Each path is a new rotation, seen through one point. The rows after it are directions, each followed by how far the rotation turns it, in degrees per step (0 if it stays put).
Each turn is a multiple of 5 degrees from 10 to 175, or 0.
Each row of a path follows its step; steps can be skipped.
Path 1:
step 4: [ 31 -16  -8  -9 -32  10  11 -25  33  -4  37  19  16 -27 -65  20  -6  12
  35 -25  14 -11   2  30  25  47   9 -13   1 -11 -48   6  11 -28 -19  40
   0 -18 -21 -29   2 -26  -8 -17   4  17  -7  23 -20 -22  37]
step 7: [ -3   2  34  25  25 -18 -27 -20   7  -9 -17   3 -13 -45 -54 -13  13 -33
 -25 -10  -9  11 -10  30  26  22   1  14  54   0  -7  -7  17  16  -4  51
  30 -17  16 -20 -11 -15  24 -60  -4   8  -3  45  -2 -20   3]
step 9: [  8   2 -21  -4  -2   1  23 -27  22  13 -22   6  26  19 -33  -8  13 -14
   9  -7   6   0  12 -10  16  38   7  -1 -19 -34 -38   7  38 -10 -57  16
  33 -32 -15  -7 -17 -47 -30  24  -3  41 -36  53 -34  16  -3]
step 15: [  9  -8 -41  22  10  -2 -32 -38  -7 -21 -27   0  14 -37 -11  19 -15  62
  -9  14 -36  23 -20  47  37  21  28  24  31 -26   0  -9  25  18  14  35
  17 -17  27  -8  22 -14  -8 -25 -15  -1 -11  21  17   0  42]
step 18: [  5  18 -18  20  11   0 -27  -1  24   2  32 -11   3   8 -25  17   4  31
 -22 -21 -24  -5 -27  -2  10  11   1  26  17  20  24  60  22  12  -5   2
 -24  20  -3 -44  34  -5   8 -65  45  39  -1  26  34   6  40]
step 20: [ 17   8 -13  16  26  17 -43 -69   8 -13  -5  29   9  -8 -33  38 -21   0
  49  26 -29  -3  -9  19  26  10  15  14  32 -39  -3 -32 -20  12 -22  17
  23 -13 -12 -12 -14  -2   8 -24  22  19 -41  32  24  13 -10]
step 22: [ 46   5 -20   7 -17 -21   4   2  41  19 -24 -24  15  -4 -60  12  -4  31
   8 -13  50  -3 -22  25  32  44 -20  43  21  -4   3   6  22  -2  -8  39
  30 -24   0  -4  19 -22  -2 -17 -24   5   2  25 -23 -41  -6]
step 23: [ 17  11 -12  34  60  38 -26 -29  24  -7  22  -2 -22   9   7  18   8  -9
 -27  -3  -9  12  -6   4  29  58 -26  44  14 -30  -8  19  36   3   5  31
  13  14   3  -9  52 -27 -20  -9  22   0 -10  26  32  11  32]
step 25: [ -9 -25   0  -4  25 -11 -36  -4  20  25  -6 -11  -5  -6 -65   5 -41  -5
  15  -1 -15   9  -1  -6  10  10  20  10  34   7  -6   3   6   6 -33  41
  -1 -23  -4 -69 -28   7  -4 -43   1  26 -54  45  -4  -1  16]
step 32: [-23 -28   6  32  -3 -34  -6 -26   8 -14 -44  -2  24 -21 -52  16  -4  46
  -9   1  26 -19 -27 -28 -20   9  27 -21   5 -17 -13  -2   1  14 -21  15
  -3 -76 -13  -1  -4 -19   3 -45  21  32  16  18   6   5  17]
Directions:
[ 13  10   1   6   0   1   7   3  -1   2   2  -3   9  12  -7 -20  -6   4
  -2   9  -5   5  -5  -2   6  -5 -10   5   0   4   9   8  13  -6   6  -4
   5  -2   3  -5   1   8  10  -5 -16   6   4  -2   1   9  -2] => 90
[ -1   5 -10 -11   4   1   3 -12  -2   1   1  -3   1   0   0 -12   0   2
   4   4   4   9  14  -5  -1 -14  14   7  -4  -2   1  -1   1   5  15   1
 -10  -4   1   3  -4  -8  -9 -12   0   5   3 -12  -3 -10  16] => 25
[  1  -3   8 -12  12   3   1   9 -11   3 -14   3  -8  -9   7  -9   3  -2
  -8  -6   0   6   4  -9   1   0  -3  -5   2 -11  -4   6  14   1   3   7
  -1 -10  -7 -13 -12   0   1  10  -1  -3   1   8 -12   2   0] => 20
[ 11  -1  -3   7   7  24 -14   0  -1   4   2   3  -5   8   9   0 -12   0
   0 -11  -7   0  -1   3 -12  -2   5   1  -9   7   1  10   4   6  -7  -8
 -10   3  -5  -6   7  -6  -4  -3   0 -10  -5  -4  -1   9   4] => 145
[ -5   4   0   9   1   4   8   1 -15  -2  10   4   8  -8  -3  11   0   3
   0  -8   3   2  -3 -16 -12 -12  -4   7   7   8   2   8   4 -11   3 -12
  14  -4  -4   2   2  -4 -12   8   0   0   1   4   1 -10   2] => 140
[ -3  -7  -1   5  -1   9   4   7  11 -24  -4  11  -3  -1   4   0  -9  19
  14   6   7  -4 -10  -7   7   6   1   1  -9   0   1  -3   5   3   2   0
   0   1  -1   1  -9  -2  -9  -2  -8  -2   8   0  -8  -4  -3] => 65
[  6  -3   0  -2  -7  -1  -7   2 -11  -6  13  -3  -6 -17  -5  -4 -10  -5
   6   6   8   5  10  -3   1   3   2  -3  -8   2  -8 -13   5  -9  -7 -12
   6   1  -4  -2 -11   7  10 -12  -1  -7 -14   0   2   4   3] => 85
